Each path is a new rotation, seen through one point. The rows after it are directions, each followed by how far the rotation turns it, in degrees per step (0 if it stays put).
Each turn is a multiple of 5 degrees from 10 to 175, or 0.
Each row of a path follows its step; steps can be skipped.
Path 1:
step 1: [-61 -23  39  24  -6   0  29  13 -16 -14 -14  -6  40 -24  25 -25  37 -24
 -58  10 -10  26 -52   4  35 -33 -15   3 -48  23  -1  -2   2   6 -42  19
 -20  25   3   3 -28 -56  38 -20   3 -30 -36  -5   6 -33 -51 -51  23   8]
step 5: [ 23  15 -45  30 -38  33  13  46  11  13   6  12 -19   8   3 -22 -41  -9
  -5 -11   3   4  20 -25  43 -11  -3 -20  16 -13 -24  23 -40 -32 -11  -2
   2  10  42 -34  55 -35   4  -9   7  46  54 -17 -43  -7  30  90  22   7]
step 14: [ 45  28   2 -21 -23 -19  87  -9 -13  34  -9 -44  33  12  52  44  58   3
 -19 -31   5  36  -1  -1 -31 -31  28   1 -20  24  25 -20   3 -18 -34  57
  -5 -28  30  -9   2 -18  -8 -12 -29   1 -14  23   5 -41  -2  31  16  18]
step 17: [ 26  39   9 -14 -29  39  24  -7 -18 -17   4 -42  -9 -63   5   1   7 -51
 -60 -26  -3 -50   9   0  10   1  29  -6 -52 -42   8  -3 -44 -25  -2 -17
  49 -10  37 -20 -39   6   2  -8 -29  25  -8  31  -1 -49  -3 -17  42  29]
step 19: [-14   9  19 -11  -9 -58  -4 -69 -34  14 -24 -32  26  61 -14   2  40 -44
  15 -66 -32  15 -57 -12  12 -57 -16  23  29  22  13  24   4  23  16  35
  23 -23  15   5 -16 -16 -10 -24   1 -29 -12  29  -3 -45  18  -5 -10  -9]
step 24: [ 19  31  28  18  14 -23 -32  -2  -7  18  13  -3 -10  36 -42  10  30  -1
  52 -58  -6  -3 -41 -14 -33  26  -3  -2  12   9  17 -11  34 -24  72  -5
  22  -1  71 -23  58 -10   6  17 -24 -27 -14 -24  24  -6  30  -8 -55 -35]
step 25: [ 26  26  71  40 -15 -47  10  16   7 -47  35 -22  -8 -54  43  14 -28  10
  -3  21 -29 -39  23 -11  24  37  28  22 -21  16   0 -43 -31  18  19   5
  16   3  31 -51 -27  27  -1 -35  16  -9  -9  43  11  25   0 -36  44   0]
step 34: [ 35   8 -24  41  14  52 -42  33  19  35  -3   0  33  17 -63   7  19 -49
  -6  13  17 -23  -5  32  50   8  46  12  12 -25 -18 -40 -59   6 -42 -21
 -23  21  25 -26   9  -1  65   6  -4 -20 -40  28  -8  16   8  12  -2   6]
step 39: [ 23  47 -17  19   2  41 -22  38  -4 -24  -5  44  28  -5 -40  -8  22   5
  -5   8  20  29  10  38 -62 -39  29  -9   6  15  15  16 -25   8 -71   0
 -23 -31 -41  -8  -4 -73  32  34  39 -27  -7  31  -4  20  -8  32  -7  -2]
[  5 -10  -2 -14   8   4   7  20 -10  -7  -7   1   2   1   7   3   6  18
   4  -7  -5   6   2  -9  13  -2  18  -3  -2   2 -14   0   0   0   3  -3
   5   5  10 -17   1  -1   2   1  -9   7  -4  12   5   6  17  -4 -10  -2]	35
[ -7   6   9   4   3  11  15   9  -1  13   5 -18   0  -5  -4  -4  -4  11
 -10   1   7   4  -6  -8 -18  -2   8  -5  16  -4  10  10   0 -10  12  -8
   7   4  -6   3   0   0  -5  20  -9   2  12   5  -4   5  -5   5  -5   0]	120
[  8   5 -13   3   8  -2   9  -5   5  -3   3   2   5  -3   4  -4  -7  11
  -4 -11   7 -13   8 -22  -1   1   1   9  13   2  14   7   4   5  -5  18
  -7  -1  -6  12  -8  -7   2 -14  -6  -2  -3   1   5   1  18  11   6  -9]	155
[ -4 -16  -2  14   6  10   2  21  15   0  -7  10  -2  -2  -3  -2   8  -7
  11   0 -10 -17   1  -2  -6  -1   2  -9  -1  -6  13  -3  -3  -1  -7  -3
  -7 -14  -5  -3 -11   4  -7  -7   5   3   3   5 -16  -2  -1   1 -17  -5]	135
[  9   1  -2   1  -1  -7   7  -3   2  -9   2  16 -24  -8   6   0  -6 -11
   0  15  -3  13   7 -12   9   3  14  15   6  -1   4  -7   0  -5   1  -7
  14   5  -7  11   0   1  -3   1   8  14  17   3  -7  -1   3  -5  -3   2]	140
[ -7  -6  -1 -12  -1  14   6 -12   5  -5   3  -5   0   1   6  20   2 -10
   2  10   6   2  15  12  10  -2  10  -6   3 -12  10  -2   4 -10  15   9
  -4   9  -2   5   2  -3  -6 -14  -5 -14 -10   7  -1   9  -5   8 -10   3]	20
Path 2:
step 2: [-22 -28 -20 -43 -14 -26 -84 -35 -78  -4  -6 -23  13  27 -25 -11  11  23
  -6  -2 -17   1 -40  -4 -20 -11 -11   2   4  49  20 -51 -45  44 -21   2
 -22  13 -30 -55 -11 -17  27  19  16   0  12  21  23 -12 -11 -33  22 -15]
step 7: [-15 -35  57 -70  27  21   4  -9  31  -9   2 -21  24  69   5 -31  19  32
  20  11   3  42  26  11 -21 -17 -16 -13  44   5 -15  23 -31   2  -4   4
  33  45   4  -7  11  33  23  -6 -38  50 -25  -7  -4  13  -6  43 -34 -55]
step 14: [ 21  26  21 -22 -32   5 -28 -38  -1  13 -18 -30 -25  59  -1 -27 -17  41
 -31  -9   6   8 -29  -5   2  14  22  28 -33  24   1   1  -9  53 -33  14
  81 -42   7  17   8  28  35  34  17  -9 -31  35  32  45  18  33  32 -26]
step 19: [-42 -16  18 -24  50   3 -25  12 -27  14   1  32  59  24   9 -38   0 -11
 -19 -18 -27 -13 -38 -26  10 -57  -7  12  29  18  24  39 -52  20 -64  22
   5  17 -47 -39 -41   9  15   7   5  -6 -49   2  12 -27  -7 -41  14   7]
step 23: [ 44 -15  14  -8   0  -6 -36  -2  12  -3 -23 -33 -15  22 -24  -2  94  -7
 -24  64   9  44  38 -11   6   9   6  13 -22   8  15  23 -24  12   4   4
  47  44 -29 -49  -3   8 -12  18  20  14 -15 -18 -42  57  -8  25 -40  14]
step 25: [-41 -16 -10 -31   9  49 -29   1 -24 -32 -33  -6 -15  23 -29  55   7  39
 -33 -46  10   0   7 -45  35 -28 -64 -13   3 -37  40 -31 -32  -2 -15  31
  -5   9   8 -17 -21 -19  -3   6  40 -28 -40 -21 -15  49  26 -11  18  -9]
step 26: [-36 -14  24  -2  -9 -31  -1 -13   3  47 -17  -5   3  61  15 -21  18  56
  32   0  10 -17   6  -6  -2  -2 -42 -28 -13  -2  84  28  46  16   9  79
  48  43  24 -17 -30  -9   4   7  11   2 -36  36 -31  -5   9  -1  -5  -9]
step 28: [-42   8   5   2 -21  37  15  14  -4  21 -46 -60 -18  17   4   7  23  51
 -14 -10 -15 -13 -24 -20  11 -35 -24  53  28  37  21  10 -23  35  -7 -56
  11  -8 -26  17 -30  -9 -48 -32 -40   8  10  50 -63 -14  14 -40  -6 -23]
step 33: [-30  51  -2 -41 -18 -24  -8  34  -6 -51 -40  38  15  19  16  37  20  11
   3 -20  27  19 -37 -26 -13  11 -13   7   1 -31  56 -26 -27  44 -14   4
  55  21  -9 -20   5  39  35  54  -1 -28  27 -11 -45  17  -2  46  -4 -19]
[  0   4   9 -13   2  12  -8   0 -11 -18  11   8 -15   3   7  -6   4   4
   5   5   8  -1  -6 -10   0   3  -2  14   7  -8   9   6  -3 -17   8  -2
  -6   9 -10  13   5  14  -7   1   5  -6   3   4  11 -15  -7  -4   5  -8]	125
[ -8  -2   0 -10  -3  -4 -21   0   8  -5 -19  10   3  -4  -4 -17  11  -8
 -19   9   0  10  -4  12   2   4  -1 -10   3  -7  -1   0  -1  -6   2   3
  -4  -9  -2   0   1 -14  11  -9  -3  -8  -4   0   5 -12 -12  -5  -5   9]	20
[  2  -2   2  -9  14  -4  -9   1   8   0   1  -3   5   2  -5  -1   4 -11
  11   5 -18 -14   8   5  -4 -20   3  20  -8   7  -7  17  -3  -8  13  -8
   9  -5  -9  -4  -3   2   0  -3  -4  13 -13  -2  -3   0 -10   5  -4   4]	90
[  4   4  -3   2   7  -2   0   1  -7  -4   4   9  -4  -1   9   8 -12  -8
 -15   5  -6  13   1   0 -25 -12  -5   1  11  -3  -3   7  -3  11 -13   3
  -1   7  10  -9  -4  14  -1  -3   2   6   8 -16   1 -10 -11   8 -12   3]	25
[  6   6   3   9  -4 -19  -6  10  12   2  -8   6  -6   1   0  10  -5  -4
   4  -6   8  -5  -3  17   6  -4   0  -5   0   9  15  10  -6  -2  12 -16
   5  12   9  11   2   7  -4  -3  -2 -15  15  -3 -11   3  -7  -9  -8  -4]	65
[  6 -13   6  12 -13  -1  -2   1  -3   6   5  -5 -10 -10  24 -12  -1  -6
   3   9  -8  -6  -1   1   0   5  -7   7  -1   6  -7   9 -11  -4  -2   7
  12  -3   9 -20   7  -3   2  -1  11 -19  -4   7   3   7  -4  -6   3  -6]	85
[ -6  -1   3  -4  15  -7  14   0   8  -7  10   1  11 -14  -8  -4   7  -2
   1  10  10   6  -7  -2  16   2  -6   1 -13  15   5  -2  11  -4  -7  14
  11  12   2  -9  -4  10  -1   7   0 -10  -4   1  -2 -11  -4   8 -16   1]	110
